One vector is turned by the same rotation once a tick. Each row is the vector after some number of ticks, and that number follows the row.
The counts run from 0 to 195.
[ 16 -18  30  18   7 -28  -4  46  11   5  20  18 -22   4  16  -3  -9 -10
 -11  43  26 -35  -5   9   5 -30  10   1  19  -2  -8 -29  15  60   0  30
 -18 -11  12 -57  34   4 -14  22   2  10  -2   9] -> 100
[-12  45 -27 -15  -7   8  20 -31  -8 -39 -11  -5 -14  27  23  -5  -1  -8
 -16 -58 -12 -25 -27   4 -18   8  -5   0 -14  -3   1 -13 -14 -45  -8 -20
 -19  14  -7  56 -12 -33  -3   1 -16   6  31 -13] -> 166
[-14  30 -27 -18 -43   9  13 -10   7 -31 -21 -27 -15  -5  12  19  19 -37
   7 -39 -13 -23  -8 -22  -1  10  12   3 -12   1   2  -1  13 -66 -11 -14
  19   1  -5  47 -43 -18 -34  -3 -22  -9  14  -7] -> 78
[-11  20 -13 -11 -38   1  12 -34  34 -41 -17 -47 -46   5 -26  28  15 -17
   0 -15  -4  21   9 -16   8  16  15  -1   6 -20  14 -31  41 -37  11  -5
   9  20 -31  -2 -12 -14 -28   7 -18  -9  14   7] -> 47
[-33 -15  14 -15  -5   0  12  19   4  -1  -9  13  11   4 -15 -13 -35  29
  13  29   7  26  43   5 -23  42   0  27 -23 -16  -6  54 -17  37  37  37
  18  -4 -27 -34 -40  29   8  16  -9   6 -31 -13] -> 85
[ 14  10 -22  26  -5   8  -6  -6 -13 -12  10 -13 -38  13  29   6  22 -13
   2 -13 -12 -21   3  11  53 -23 -27 -35  27  40 -21 -27  34 -33 -31 -28
 -38  11 -19  29   4 -40   1  20   0  -8  10  25] -> 76
[  5  12  22  -4  14 -38   9  -6  34 -20  -9   2 -35  35  11  -3 -22  19
  -7   8   7  -5  -5   2 -29   6  23  26  20 -30   3 -30  -9  49   2  31
 -21  21  15 -55  30   1   6  32 -18  28  29   4] -> 191
[  9  32   5  -5   7 -33  27   3  10 -26  -2   9 -31  56  43 -10 -21   8
   1  -6   7 -39  -9 -12 -21 -15   9  13  14  -4   8 -38 -11   3 -18  12
 -44  15  10 -33  13 -19   3  25 -27  32  45  -3] -> 43
[-12   6  28 -16 -24  -9 -15  19   9  -3 -17   1  11 -23  26  12  14 -33
   5 -14  -8 -41 -12   8 -17   5  26  36 -14 -18 -22   8 -22  33   6  22
  44 -19  66  26 -20  18 -13   8 -10   2 -25 -36] -> 97
[ 25  27 -29  14  22  -6  20 -19 -10 -14  18   5 -25  31  23  -9   0   3
 -12 -17  -3 -22 -24  -8  13 -22 -24 -25  20  22  -2 -27  -4 -41 -35 -27
 -56  20 -17   5  29 -26   5   3   0  10  45  20] -> 75
[ 18 -26  20  12  20  14   2  32  -9  11  27  28   6 -31   6 -23 -18   8
 -35  26  31 -32 -19  18 -12  -7 -20 -20 -25 -12 -11  12   1  68  20   7
  10 -20  12 -34  48  11  -6   6  39   6 -11   6] -> 69
[  1   0  20  -9 -13 -53 -16  18 -14  17 -21  50   5  20  10  -4 -22 -11
  17  25   2 -25  17   2  -4  -5  -7  34  31  14  -4  14 -45  18  -9  16
 -14  -5   3  -6 -63  27   4 -13 -19  -9 -29 -58] -> 24
[  2 -16  -7 -10 -35 -10  -7 -21  19 -24 -25  -1 -20 -35 -41  14 -13 -21
 -26   9  -1  15  21   3   8  33 -28  10   5 -19 -12   7  16  10  28 -13
  32  -2 -38  14 -37   0 -33  -6  20 -34 -50 -35] -> 140
[-15 -11  25   9 -17 -14 -19  10  19   6 -16 -40 -19  10   5  12   7  24
  51  41 -10  45  43  -2  25   7  24  18  27   8  -9   8  25  12   2  30
  -2   9  -4 -46 -21  16  35  24 -33  23  -6  26] -> 28
[-34  19  15 -28 -14 -11 -27 -16  13  24 -10  13  24  -6 -24   7  26 -23
  -8 -20  18  18 -14  11 -45  -6  46  25 -18 -32  30 -28 -23   9  15  24
  15 -15  24  25   9 -15 -14 -34 -13 -18  17 -21] -> 154
[ 34  -4 -34  12   6  27  10 -33   2 -18  22 -13 -23 -12 -30   1  10   0
 -25  -6  -3  17 -17 -12  23  -4 -41 -35  13   5   9 -23  38 -42  -6 -45
 -16   9 -38  10  31 -15 -10 -18  27 -26  14  24] -> 107
[-22  -1  14  -5  -1 -28  -4  54 -28  34  12  51  22  32  23 -17 -13  -8
  24  27  19 -29  22   5  -9 -13   4   9   0  29   4  26 -28  20   3  32
 -26 -23  -8 -18 -38   8   2  -4 -17  -2 -14 -19] -> 25
[-16  10  20 -17  -7 -13 -28   7 -23  28 -11  36  38 -12  15 -13  17 -28
 -11 -30   0 -38 -20  28 -23 -11  15  21 -18   6  -8  -3 -47  18   5   8
  13 -24  55  59  -6  -5   1 -26  -2 -10 -13 -41] -> 185
[ -1  -1 -13 -14 -25  13  11  10  -8  -1 -13   7  28 -20   0  13  -1 -38
  26  -4 -15 -17  -9 -35  -5  -1  -7   9 -12  15   4  44  -9 -48  -1 -21
  37  -6  11  21 -73  40 -24 -20   0  -6 -22 -33] -> 22
[  5 -13  -1  -1  -5   0   6  63 -31  33  17  30  31  -4  24  -3  -6 -23
  22  30  11 -48   6  -9  23 -31 -14 -16  -3  46   5  40   0 -16  -8  -2
  -1 -31  -4  -1 -49  23 -24 -11  12 -14 -20 -20] -> 113
[-12  -7 -10  21  33  28 -19  -4 -42  30  15   0  15  12  14 -13  25  38
   7 -23 -10  16   4  39  26 -15  -9 -31  -6  40 -10   7  -4  -2 -18 -10
 -28  -8   2  30  40 -32  51  -9   5  10  11  37] -> 1
[  3   6 -16   8  15  13  25  -8 -12 -45  -4 -16 -15  32  51 -25 -35  31
  -8 -27 -15 -28  -2  22 -12  35 -26  -3 -25  -7 -37  21 -15  18   1   3
 -16  18  -4  15   6 -17  24  53   2  38   7   0] -> 73
[  7  -1  11  -2 -14 -25  14  13  13  -2 -18  -7   1  24   8  15 -16  -2
  50  32 -15  12  21 -42   3   2  18  35  28  16   2  19  -8 -19 -15  14
   1  13   6 -45 -65  53  10   3 -33  17  -7 -14] -> 115
[  6   6 -19  18   6  40  23  -5  21 -26  19 -46 -25   0  -8   6   2   6
 -12 -15   7  11  -6 -13   6   4   4 -33 -17 -16   9 -14  49 -20  11  -7
   0   7 -18 -23  52 -17 -10  32   6  16  37  51] -> 194
[-19  10 -35  -2 -13  26   2 -40  -9 -50 -15 -26 -19   2  -6  -8 -14  23
 -26 -39 -15  10  16  28   2  48 -37 -16 -21  -9 -22  14   4 -11  11 -12
  -3  21 -38  52  -9 -39   7  22   8  -7 -10   2] -> 17
[-59  29   6  -3 -10  -7 -39  -6 -15  15 -17  -1   2  26  28  -2  24  11
  21 -34  -3  11  21  44 -11   5  37  10  -5  12  -9 -10 -21  -2 -11  35
 -17  -7  16  47  -3 -43  28  -1 -38  14  15   5] -> 61
[ -6  14 -10 -11 -42   2  17  25  17 -14 -12  -9   6 -25  -8  23  11 -64
  13   4  -2 -25  -9 -42  -1  -6  18   4  -1  -1  25   6  22 -55   2  -3
  28 -19  -7   6 -49  21 -57 -12  -7 -28  -7 -22] -> 170
[ 23 -13  16  11  23 -15   5  -2   3 -25   2  16 -14   7  13 -21 -37  33
 -33  12   4  -9  -3  27 -15  25 -29  18  -1 -28 -34   3 -22  74  11   5
 -11  20  20 -26  32   9  30  34  19  27 -17 -14] -> 160
[-13  32  11 -16   1  -5 -17   3  -8  23  -2  31  33  -8  16  -5  18 -39
 -16 -36   6 -41 -42  11 -32 -19  29  16 -21 -13  13 -24 -30   8  -3   8
  14 -25  48  38   9 -15 -20 -27  -7  -7  15 -30] -> 6
[-11  13  25 -16  -6  -9  26   2  32 -28 -10 -11 -11  18  19   0 -24   1
  15   2   4  -9 -13 -15 -38  14  43  30 -14 -37  -1  -1 -10  24  10  30
  21  12  33 -43   8  25  -5  33 -24  42  23  -5] -> 190
[-48  36   2  -9   1  -1 -24  -2 -12  31   0   1  10  24  -2  -8  39  -4
   9 -28   9  14  -4  19 -18 -18  52  -2 -11   7  32 -32 -12 -23  -8  29
 -17 -14  24  30  22 -40   4 -27 -27  -3  40  20] -> 62
